Each row has a name. Each question is about the rows just above it.

[-21.2 -10.4  43.1  -7.4  26.5  46.3 -56.0 -56.1  20.7 -30.9] = Q983
[  7.9  58.0 -83.8 -55.9  50.8  -7.4  57.8  34.1 -29.7  26.5] = Q422
[-13.4  28.8 -52.3  -7.3  53.8 -37.1 -35.0  32.1 -48.1 -10.3] = Q106
[-56.0   8.5 -31.2   5.4  35.5 -33.1  20.5  58.0 -22.3  -0.7] = Q477
Which value is in both Q422 and Q477?	[58.0]
The one value in Q983 and Q477:	[-56.0]
Shared by Q477 and Q422:	[58.0]
Whose row is [-21.2 -10.4  43.1  -7.4  26.5  46.3 -56.0 -56.1  20.7 -30.9]?	Q983
[-13.4  28.8 -52.3  -7.3  53.8 -37.1 -35.0  32.1 -48.1 -10.3] is in which row?	Q106

[ -7.1  10.4  23.6 -29.4   6.5  14.8  56.6  14.8   4.2  -2.9 -21.7   0.4
 -20.1  56.5 -29.2] : Q272
[-12.3 -12.4 -22.9  33.2 -20.1 -22.8   7.4 -15.0 -11.5 -15.4   7.4  14.7
   4.4  29.5  25.2] : Q94
[ -6.0 -11.1 -31.3  60.1 -21.7  14.9  21.8 -13.0  14.8 -23.0  14.7 -15.9
  14.8  56.5  51.9] : Q751
Shared by Q751 and Q94:	[14.7]
Which value is in both Q94 and Q751?	[14.7]
Which value is in both Q94 and Q272?	[-20.1]
Whose row is [-12.3 -12.4 -22.9  33.2 -20.1 -22.8   7.4 -15.0 -11.5 -15.4   7.4  14.7
   4.4  29.5  25.2]?	Q94
Where do [ -6.0 -11.1 -31.3  60.1 -21.7  14.9  21.8 -13.0  14.8 -23.0  14.7 -15.9
  14.8  56.5  51.9] appear?	Q751

[-28.2 -23.7   6.1 -11.7  37.7   0.0  77.3   5.9 -56.5   0.0   9.5  38.0
  26.8  -5.7  64.8  27.8   8.3  50.1  32.6 -10.6  36.6   0.0 -15.2  -1.6
   0.0   5.5   0.0   0.0   3.9  20.3 -12.6   0.0 -70.8] = Q26
[-17.2 -38.0  10.5   2.6  24.2 -10.0  39.5   1.2 -35.5   3.2  13.0  11.7
 -12.6   0.0   7.5  11.6   0.5  23.2   0.0   4.0   0.0  16.5 -26.0   4.7
  20.4  11.6  21.3   0.0  -5.5  11.2   0.0  22.5   0.0] = Q401
[-23.6  52.6  -8.7 -53.0 -17.0  -1.6  46.1  -1.9 -10.8 -18.4 -19.2  43.2
 -35.6 -12.0   0.0   0.0  28.9   0.0   0.0 -52.9  62.2  22.6  29.8 -14.7
   0.0   0.0 -23.7   0.0  35.0   0.0 -21.6 -12.5   0.0] = Q987
Which row holds [-23.6  52.6  -8.7 -53.0 -17.0  -1.6  46.1  -1.9 -10.8 -18.4 -19.2  43.2
 -35.6 -12.0   0.0   0.0  28.9   0.0   0.0 -52.9  62.2  22.6  29.8 -14.7
   0.0   0.0 -23.7   0.0  35.0   0.0 -21.6 -12.5   0.0]?	Q987
Shared by Q987 and Q401:	[0.0]

[ -0.4  82.1 -25.8  30.0   0.6 -59.6 -78.4   0.8  -8.2 -24.1 -78.3  -0.5
  11.4  14.4   4.2  15.2   6.4] -> Q900
[-18.5  -9.0   0.9 -36.3  21.9 -59.6 -18.7 -20.3  45.0 -29.5  12.7  15.4
   8.3   9.5  15.7 -13.6  30.4] -> Q814
[ 35.6 -59.7  11.4 -36.3  51.6 -16.5   0.8  -3.5  10.3  53.5  15.2   6.7
  11.4 -36.4  -6.1 -27.0  11.7] -> Q995
Which value is in both Q995 and Q814?	[-36.3]
Which value is in both Q900 and Q814?	[-59.6]
The one value in Q814 and Q900:	[-59.6]
The one value in Q814 and Q995:	[-36.3]
Which row holds [-18.5  -9.0   0.9 -36.3  21.9 -59.6 -18.7 -20.3  45.0 -29.5  12.7  15.4
   8.3   9.5  15.7 -13.6  30.4]?	Q814

[ 31.3 -42.0  27.3  34.4  -9.2   3.1  24.8  70.8   8.4  32.1 -12.9  13.2
  -0.3  34.6 -24.0] : Q746
[ -5.7  16.9  -9.7  12.5  17.2 -19.7 -61.1  14.1  34.0 -26.7  38.8 -10.7
  14.7  17.1 -64.9] : Q564
[-41.1   4.4  38.2   2.7 -41.6  -0.9  38.4  -6.3 -56.6 -22.4 -17.8   9.4
 -36.7  -4.7  40.6] : Q978
[  2.3  -0.6  -8.0   6.1  25.4 -79.2  51.2   3.4  36.4  29.5 -16.8  32.3
  13.0   4.9 -19.7] : Q233
[  9.3  22.7 -10.6  27.2   6.2 -59.7  35.0  12.4   1.4  18.7 -40.1  58.2
  11.8  26.8 -27.5] : Q140
[  9.3  22.7  -8.3  24.9   6.2 -59.7  35.0  12.4   1.4  18.7 -40.1  58.2
 -10.2  26.8 -27.5] : Q355
[ 70.8   1.0 -10.2 -27.8   2.0 -10.1  19.5  12.4  41.1   3.6 -18.7  17.1
  12.5 -56.9  26.4] : Q252
Shared by Q140 and Q252:	[12.4]
The row with [  2.3  -0.6  -8.0   6.1  25.4 -79.2  51.2   3.4  36.4  29.5 -16.8  32.3
  13.0   4.9 -19.7] is	Q233
The row with [-41.1   4.4  38.2   2.7 -41.6  -0.9  38.4  -6.3 -56.6 -22.4 -17.8   9.4
 -36.7  -4.7  40.6] is	Q978
Which value is in both Q746 and Q252?	[70.8]

